Each row of R is roughly a mix of the hidden directions of one of 3 groups; some rows fit no group.
R, 106 rows:
[[-34 -28  -7  15   6 -25   1  29  -1  14]
 [  9   6  11 -15   6 -10 -25 -49  -1 -17]
 [-25   8  27  -8 -24   6  15 -17  -7  34]
 [ 23  29 -30  22   2   6   3 -17  14  25]
 [-18  13   0 -12  48  -6  -7  22  -5 -19]
 [-11 -13  25  18  42  -1   0 -19  19  13]
 [ 14  26  13  -8 -33  -9 -17  -4   3  36]
 [-40   9   4  31   3  -9  -3  30  16   0]
 [ 28 -13  -1 -24 -14  12  -1  37 -17 -20]
 [-11 -22  30 -19  32  11  27   0  12  -7]
 [-11 -12 -13  23 -16 -32  19 -15  23 -23]
 [ 41   3   8   9   5  -2  25  -1 -33 -19]
 [ -2 -20   9  15  17  14  19 -28   4 -39]
 [-20  -3   5  12   1   3  -3 -27  16 -48]
 [ 25  11  -6 -20 -42  -1 -20  21 -12   3]
 [ 12  14   5  23 -20   6   5 -35 -18  31]
 [ -8   7  13 -34   8  13 -28  35  -1  16]
 [  1 -20 -32  -8 -19 -27 -10 -31   0 -17]
 [ 20  25   2  19  12  36 -19 -24  -8 -11]
 [  8  36  -4   5 -10  -1 -38  27  -8  11]
 [-23  22 -36   1 -16 -16   1 -26  18  -5]
 [-21   7 -21   8   0 -34   7  40 -10  -2]
 [-24  16  -5   2  16 -19   9  30  13  35]
 [-31  -1 -36  23  -5 -20  11 -17  17  -3]
 [ 15  39   5  20   9  24  10  -1   7 -29]
 [ 13  31  13  -3 -16   6 -26   8 -11  38]
 [-17 -37 -20  11   1  -9  29 -22  16   0]
 [ -4 -17   1  27  11  23 -10  12  41  18]
 [  8   4  39  -5 -14  12   7  41  -9  11]
 [ 25  19 -11 -26  21  39  -9  -2   1  -5]
 [ -2  22  14   5 -23  31  -9  16   6 -37]
 [  2   5  31  -6 -28 -10  -7 -12  35 -24]
 [-10  -9  -8  23  38  20  11 -26   4 -21]
 [-35  25  24   3 -14  -1 -27  21  -6  -6]
 [ -5  17 -15 -27  15  34 -15 -21  19 -13]
 [  1  -2  22  20 -14 -27   6  30 -28  20]
 [ 17  13  27   1 -32  -5 -24  20 -25  -7]
 [-28 -17  -1 -33  -2 -18 -22  26  14   9]
 [-29  -4 -14  -3  -1 -20  -6  42 -11 -22]
 [ 30   7   1 -24 -38  12 -10 -18 -15  -7]
 [-23  10 -14   2  -8 -12 -13  43  -8 -28]
 [ 18  -5  20 -19  -7   7 -34  17 -12 -33]
 [-12  43  14 -19 -27 -14 -14   2   7 -13]
 [ 30  -5 -36  -4  -4  -5  23 -13  -2  29]
 [ -4 -27 -32  19  12 -16  12  17  30  -8]
 [ -5  -2 -35 -15 -23 -34  -8 -17 -18  -9]
 [  9  21  43 -10  11  12  -6 -26   9  20]
 [-12  -1  51 -19 -15  10 -15  -2 -13   5]
 [ 12  -7 -12 -21  35 -17  -6 -17 -15  32]
 [  3 -22  19 -13 -32 -18  15 -21  16  26]
 [ -6 -10   0   2   7   3  39   8   1  46]
 [ -3 -20   6 -19   0  -4  20  41 -19  26]
 [ 45   2  -8  -3  16  -3 -17  -6  -4  35]
 [  5 -23  -4 -16 -12  23  37  16  20  20]
 [ -8  13  53  15  16  -8  -8 -15  -5   5]
 [-21 -10  19   3   1 -21  24  -6  22  37]
 [-13  20  13   0   1 -14 -43  30 -12   4]
 [ 15   6  41 -20  16  23  -3 -26   4  -6]
 [ 32  21 -23  14   5  -2  13  19 -29  17]
 [ 16  -2  28 -13 -22   3 -14  30 -25 -22]
 [  1 -26   3  -8  31  38 -14  13   7  19]
 [  6  -9 -12  -7   4 -17 -31   4  -6 -47]
 [  8   3  -8 -27 -23 -26 -27   8 -30  13]
 [-24 -18   2 -20  23  11   0  -4  15 -41]
 [ 21 -17  -4  -6  -1  25  19  27   4 -37]
 [ -5  12  13  -6 -18 -11  -4  -4  41 -38]
 [-29 -33  -9  18  14 -27  20   0   0 -16]
 [-15 -16  14 -27  12  -7 -11  30 -33  13]
 [-26  23 -25  14  -5 -14  -1  38  -5  15]
 [ -2  -5  29  21   1 -17 -19 -27 -20 -29]
 [  1  19   6 -14 -27  -6 -41   8 -17 -23]
 [ 25  -1  33 -21 -12  -7   3  -4   9 -38]
 [ 13  42  12   3  -6  28 -11  -9 -17  23]
 [ 12  28  14  13 -26   3  -2 -24 -22  29]
 [  0  42 -14 -23  -8  -5 -17  29  14  -5]
 [  7  34  10  -7  -6  11   4 -27 -41  -1]
 [ 15 -13  24 -25  -8  11 -23   7  -8  39]
 [ 14   0  22 -22   2  37  22  17  14  19]
 [ 32   7 -16  40 -13 -10  21 -10  -3  12]
 [  0 -19  -2  29   5   4  -3 -39 -10 -32]
 [  8  15  47  18 -23  -4 -10   4 -12  18]
 [ 18   0  32 -17  -6   0 -28 -31 -11  19]
 [-13 -29 -38   5 -19 -19  19  19   3  -2]
 [ -8 -10   8  54 -22  -6   6   1 -14   0]
 [  0  -7   5 -45 -13   8 -19 -34  11   2]
 [ 12  -3  18   8 -27  12   0  44 -22  -9]
 [  7   2   0 -17 -21  -5 -32   5 -14 -43]
 [ 19  -2   7 -27   8 -19   7 -46  -3 -12]
 [-21  14 -34  -2 -15 -35 -12  16 -16   7]
 [ -5   1   0  -1  23 -28 -39  29 -12   7]
 [  5  12 -53   8   2  22   3  20   3   4]
 [-13 -20  14 -36  22  -3  27   8  21   9]
 [-18 -14  -9 -45   7   0 -17  -3 -22  20]
 [ 13  14  13  -3 -12  19  14   9  -5  50]
 [  7  35 -28  16  18  28 -14  15  -5   3]
 [ 14  -5  -9 -28  -1 -24  -8  47   1   3]
 [-17 -19  17   2 -15  -3  -5 -31  38 -17]
 [  9  27   9   3  35  38  -5 -17   7   2]
 [-24  16   6   7 -10   2 -23  12   4 -46]
 [-10   3 -35  10 -13   1  44 -13   9  10]
 [  7 -12  46  32 -13   8  -2   0  12  11]
 [-13  14 -39   4 -33  -1  27  -5   1 -13]
 [ 47  10   5   8 -19 -19   8  26  -3   8]
 [-30   8 -23  22  32  17  12   1 -19 -10]
 [  0  31  18  24   7  15  -1 -12  11  39]
 [ 11  17 -11 -30  -9   4   2 -12  25  40]]

One row of each group comes first, with its name. Which group is each row after those in?
[  4  12  10  27  -5  -9 -19 -49  -4   2]
<110>
[ -4 -18 -30   8  19 -23  24 -31   9  10]
<85>
[ 17  42   7 -11  -3  31  -6 -22   4 -13]
<79>

[-10   0  18 -15 -29  25  16  34  -9 -18]
<85>
[ 18   4  34   6  23  11 -19 -19   7  31]
<85>
[  5  13 -28  25   5  26   7 -28  17  22]
<110>
[  0  10 -25 -16 -48   5  17   4 -15 -10]
<85>
[-28 -10  -3 -19 -14 -36  -1 -10 -23  22]
<85>
[-20  18   8  12   2  -9 -39  -7   6 -36]
<85>
[  4   6  10 -20  38  13 -11 -33   3 -24]
<110>
[-30  12  19  12 -19 -36   9   7 -13 -20]
<79>
[ -4  19   2  14 -18 -21  22 -33 -24 -22]
<79>
